[ 67 132 175 179   2 123 145 181 125 157 189 127 118 106 140 143 138]
[173 127 109 103 205 119 113  94 121 101  75 131 136 138 122 112 130]
[140 133  75  85 219 164 130 129  98  80 214 125  74 192 110 140 118]
[ 62 128 241 142  97  12 125 120 198 139  86 140 142 109 127 122 130]
[ 70 129 105  25 220 126 143  87 136 162 193 128 130 135 124 145 128]
[106 132 187 151  58  76 120 136 168 173  62 130 165  99 135 144 136]
[191 120 135 217  80 115 123 145 144 107  53 132 136 123 132 105 133]
[110 124 122  85 232 134 132 124 132  77 225 132  77 189 124 140 130]
[191 132 107 129 210 126 110  94 130  97  54 127 130 140 124 101 126]
[194 134  57 155  86 210 136 121  66 130 105 117 147 115 123 132 126]
[166 123  88 161  24 179 124 122 106 181  30 127 180  63 141 115 125]
[112 128 186 158  79  74 123 125 158 167  63 127 165  95 137 126 138]
[168 123 143 202  70 133 118 151 123 116  78 131 135 122 136 111 124]
[131 124 157 220  28 120 119 179 130 124 120 128 128 113 133 119 121]
[178 131  57 127 133 200 127 129  66 123 134 125 123 118 130 138 118]
[151 136 122 157  31 137 121 121 104 170  64 145 172  89 143 125 131]
[146 124  90  44 255 132 118  74 126 112  92 131 136 154 107 135 125]
[207 115 113 113 226 117 103  96 129  78  23 133 141 143 109  84 131]
[222 118 132 198 125 115 101 129 140  85  23 127 129 120 111  94 122]
[112 135 106  36 246 133 133  84 127 131 154 129 131 138 118 127 126]
[138 120 155 217  11 130 130 167 119 133 123 131 133  99 134 124 132]
[168 125  94 162  38 168 130 129 107 165  48 116 171  83 140 130 149]
[166 139 110  70 206 124 125  88 126 106  95 137 131 148 125 116 132]
[126 123 105  52 220 138 133  90 122 126 128 128 136 136 116 121 125]
[210 126 109 122 195 124  92  92 127  82  44 141 120 133 127  99 124]
[156 125 120 164  26 140 130 132 122 176  43 129 182  62 148 125 129]
[194 133 138 221  55 116  99 147 127 104  58 130 125 124 129 102 130]
[164 126  99  83 227 128 126  95 123 101  81 128 128 136 124 119 127]
[136 125 131 140 127 139 149 129 125 131 119 167 130 180 124  83  29]
[191 110 143 190 109 117 109 132 124  80  41 142 125 132 134  95 124]
[ 72 126 165 166  29 137 140 173 135 142 170 132 133 112 152 143 125]
[ 57 122 220 128 149  42 132 136 187 117 149 138 114 140 120 129 126]
[174 125  50 119 176 198 118 125  71 123 164 128 114 146 126 125 129]
[229 119 104 133 204 115  99  98 133  90  31 136 133 141 134  80 115]
[ 50 129 134  77 126 144 148 118 137 167 219 123 133 121 114 159 126]
[170 123 111  91 203 116 118  85 133 103  72 123 130 144 118  94 128]
[124 129 119  98 218 140 137 127 131 105 195 115  93 180 115 127 128]
[185 126 107 136 188 118 112  95 120 105  55 126 130 133 107 102 128]

[130 111 142 127 127 135 161 135 134 130 136 178 123 188 120  73   6] >> 0
[ 88 135 166 100 202  83 135 128 152  90 196 122  88 170 117 132 132] >> 1
[111 133 154 195  14 133 140 177 127 136 144 129 133 104 148 143 126] >> 2
[198 119 111 117 217 117  95  92 128  95  44 123 133 135 119  91 130] >> 2
[121 112 126 121 128 127 161 129 136 127 122 201 130 217 123  49   0] >> 0
[ 45 133 127  71 116 142 160 139 133 164 219 140 131 133 138 170 123] >> 2
[135 120 120 126 126 108 154 144 136 127 123 171 119 189 111  72  20] >> 0
[121 110 123 121 124 126 147 126 137 132 124 166 130 188 129  73  35] >> 0
[217 122 125 170 151 118  97 119 125  83  25 123 129 148 141  87 136] >> 2
[215 121 130 212  92 113 121 142 128  81  40 127 130 122 113  95 118] >> 2
[190 131 156 255  27 128 113 177 128 104  70 128 130 113 139 104 128] >> 2
[124 116 113 121 124 126 164 129 139 117 127 166 119 186 128  80  28] >> 0
[141 112 122 131 129 131 144 123 138 125 138 185 128 203 135  63   0] >> 0
[171 119  92  99 221 114 109  86 127 109  76 131 130 138 119 111 142] >> 2
[160 126  42  95 201 186 135 120  69  89 214 121  91 180 109 134 132] >> 1
[176 123 112  93 248 114 101  84 125 105  58 123 123 134 123 105 136] >> 2
[130 110 146 120 117 120 153 130 120 129 122 177 126 181 131  78  29] >> 0
[ 59 131 207 109 202  42 124 123 172  90 184 132  98 161 118 128 130] >> 1
[ 25 135 118  39 143 146 170 123 124 176 249 132 130 128 116 174 130] >> 2
[117 111 123 128 126 132 155 124 130 129 131 169 120 189 137  85  10] >> 0
[129 112 127 131 132 128 148 120 122 119 127 159 133 175 117  90  50] >> 0
[168 129  69 140  88 174 130 131  99 156  91 131 152  97 127 134 127] >> 1
[127 116 131 132 127 135 154 130 132 130 132 187 127 199 138  60   0] >> 0
[196 134  34 141  90 217 123 138  67 143 111 126 152 105 127 119 119] >> 1
[ 52 137 120  47 161 140 151 114 138 162 208 121 129 134 122 150 131] >> 2
[128 109 126 118 128 139 159 142 135 121 125 168 128 197 128  78  19] >> 0
[190 106 125 169 119 108 109 122 130 103  45 126 122 133 141 101 125] >> 2
[184 118 107 143 184 121 102 110 115  94  69 134 129 138 122  97 118] >> 2
[135 113 128 136 133 132 147 127 130 129 117 172 112 194 125  69  18] >> 0
[120 112 118 130 127 125 150 137 123 127 123 166 126 174 128  89  42] >> 0
[ 78 132 137 150  47 144 141 153 138 159 198 121 121 118 132 154 129] >> 2
[115 121 134 132 132 116 149 121 125 124 134 175 125 191 136  62   0] >> 0
[197 125 140 232  54 116  97 170 122  90  41 127 125 124 136  95 134] >> 2
[132 121 122 134 128 132 141 136 135 128 127 180 133 189 119  76  12] >> 0
[128 117 135 122 132 124 147 140 136 134 119 181 125 196 140  76   0] >> 0
[ 70 130 157 128  57 133 141 154 130 162 213 138 115 135 124 169 111] >> 2
[ 40 129 141 119  60 144 150 148 129 167 234 135 127 137 146 155 130] >> 2
[129 109 127 123 133 126 149 130 132 134 132 178 126 198 134  65   5] >> 0
[108 133 177 159  67  92 126 136 151 152  73 121 162 105 122 128 129] >> 1
